Read these off the grid that follows. Rows and columns are numbered from 0.
1) What is the largest entry?
2) What is the entry in the top-right corner?
3) What is the bottom-right entry?
4) What is the entry just right of the largest entry?
5) What is the entry at row 1, column 0?
6) What is the entry at the centre?
7) What is the entry at row 2, column 1?
8) What is the entry in row 2 and column 0?
[[-12 -12  -6  20 -19 -10  -1   5 -14 -16  -6 -18  19  -2  11]
 [  2 -29  -6   6 -12 -10 -11  22 -28  -9  -8 -18  19 -17  16]
 [ -7 -12  -1   5 -10 -11 -11  27 -16   7  -8 -18  17  -2  12]
 [ -3 -12   3 -14 -10 -10 -11   9 -18  -9  12 -18   2  15  12]
 [-19 -12  -6   5  -3   8 -11 -16 -14   9  -5 -27  30  -2  -4]]
1) 30
2) 11
3) -4
4) -2
5) 2
6) 27
7) -12
8) -7

B = [[-735, -388, -461, -79, 158, 181, 498, -460, -596, -433], [-811, -380, -452, 113, 273, 186, 718, -428, -675, -395], [-780, -392, -483, -7, 216, 203, 623, -464, -635, -420], [-810, -367, -412, 179, 288, 158, 730, -391, -689, -380]]
The entry just right of the largest entry: -391
The entry just left of -635: -464
Read off the maximum.
Answer: 730
Read off the entry just left of -452.
Answer: -380
The entry just right of -412: 179

Read these off the array that follows.
1) Give the entry just left of 71.
2) Give the entry just right of the centre entry.
3) Give the entry just left of 76.
[[8, 34, 64, -78, 76], [25, 43, 34, -20, -6], [-22, 0, 39, -81, 54], [-1, -26, -40, 42, -21], [41, 24, -10, 49, -78], [31, 5, 2, 14, -42], [-7, -36, -66, 53, 24], [-37, -59, -68, 75, -56], [8, -4, -40, 74, -76], [-6, -13, 12, -48, 72], [64, 55, -2, 39, -44], [60, 71, 67, -52, 2], [-52, -4, 30, -51, 39], [-64, -71, -53, -4, 30], [-43, -39, -20, -13, 42]]
1) 60
2) 75
3) -78

x =
19,-45,25,-8
-24,-28,1,-31
-24,-30,42,-1
8,-14,8,-34
-35,3,8,-6
-9,-29,-11,-30
-24,-24,43,5
1,2,15,-28
-35,-14,23,21
21,-26,24,-22
-39,-17,21,-13
-39,-18,22,-12
Indices start at 0.
The entry at row 0, column 2 -> 25
The top-right entry -> -8
The entry in row 0 and column 0 is 19
The entry at row 2, column 1?
A: -30
The entry directly above 23 -> 15
The bottom-right entry is -12
The entry in row 0 and column 1 is -45
The entry in the bottom-left corner is -39
The entry at row 2, column 0?
A: -24
The entry directly below 5?
A: -28
The entry just right of -29?
A: -11
The entry just left of the largest entry?
A: -24
The entry in row 1 and column 1 -> -28
The largest entry is 43
The entry just right of 43?
A: 5
The entry directly below 24?
A: 21
The entry directly above 24?
A: 23

arr =   49.96  -147.92  -190.38   -40.59    10.01   -52.31  -157.39   154.41    51.33
The entry just left of -157.39 -> -52.31
The entry just left of the largest entry? -157.39
The entry just right of the largest entry is 51.33
The entry just left of -190.38? -147.92

[[-25   0  54  -7  70 -54  19 -10]
 [ 18  -1 -45  -6 -85  62 -19  20]]
Indices start at 0.
The entry directly above -85: 70
Find the smallest entry.
-85
The entry at row 0, column 2 is 54
Find the entry in the bottom-right corner.
20
Find the entry at row 0, column 0.
-25
The entry at row 1, column 1 is -1
Find the top-right entry.
-10

[[ -7   6 -28 -10  -1 -15 -36   8  16 -11  -5  14]
 [ -3   1  -7  -8  -9   4 -11  -3  -2  -6   0 -15]
 [ 13   1 -16  32 -12  15 -18  -5   5  -5   5   6]
 [ 45  -3 -48 -20 -35  18  24  48  70  71 -23  -9]
 [ -7  -2  21 -17  -1  12   1 -19   4  -9  -6  -6]
 [ 12   2 -11  -9 -12  -8  36   5   0  -6   0  -6]
 [  1   0 -14  -3 -18 -20 -13  -3  -3  -8   5 -12]
 [ -1  -1  -2 -10  -2  10 -15  -6  13  -5   7  -3]
 [ -8  37 -39 -22  37 -17  -9  -4  16 -10  84   3]
 [  3  -1   0  -8  -2   4   2  -3  -3  -7   3 -10]
 [  3  -1  -2  -3  -7   0  13  -1   2  -2  -8  17]]
Counting starts at 0.
Report the entry in row 1 and column 0.
Answer: -3
Report the bottom entry of the column that holds the smallest entry.
Answer: -2
The entry directly below -13 -> -15
Report the smallest entry.
Answer: -48
Report the top-right entry.
Answer: 14
Report the entry at row 1, column 2.
Answer: -7
Report the bottom-left entry.
Answer: 3
The top entry of the column that holds the smallest entry -> -28
Report the entry directly above the smallest entry.
Answer: -16
Report the entry at row 2, column 0.
Answer: 13
Report the entry at row 0, column 1.
Answer: 6
Report the entry directly below -35.
Answer: -1
The entry directly below the smallest entry is 21
The entry in the bottom-right corner is 17
The bottom entry of the column that holds the largest entry -> -8
The entry just right of 48: 70
The top entry of the column that holds the largest entry is -5
Report the entry at row 0, column 0.
Answer: -7
The entry at row 2, column 1 -> 1
The entry just left of the largest entry -> -10
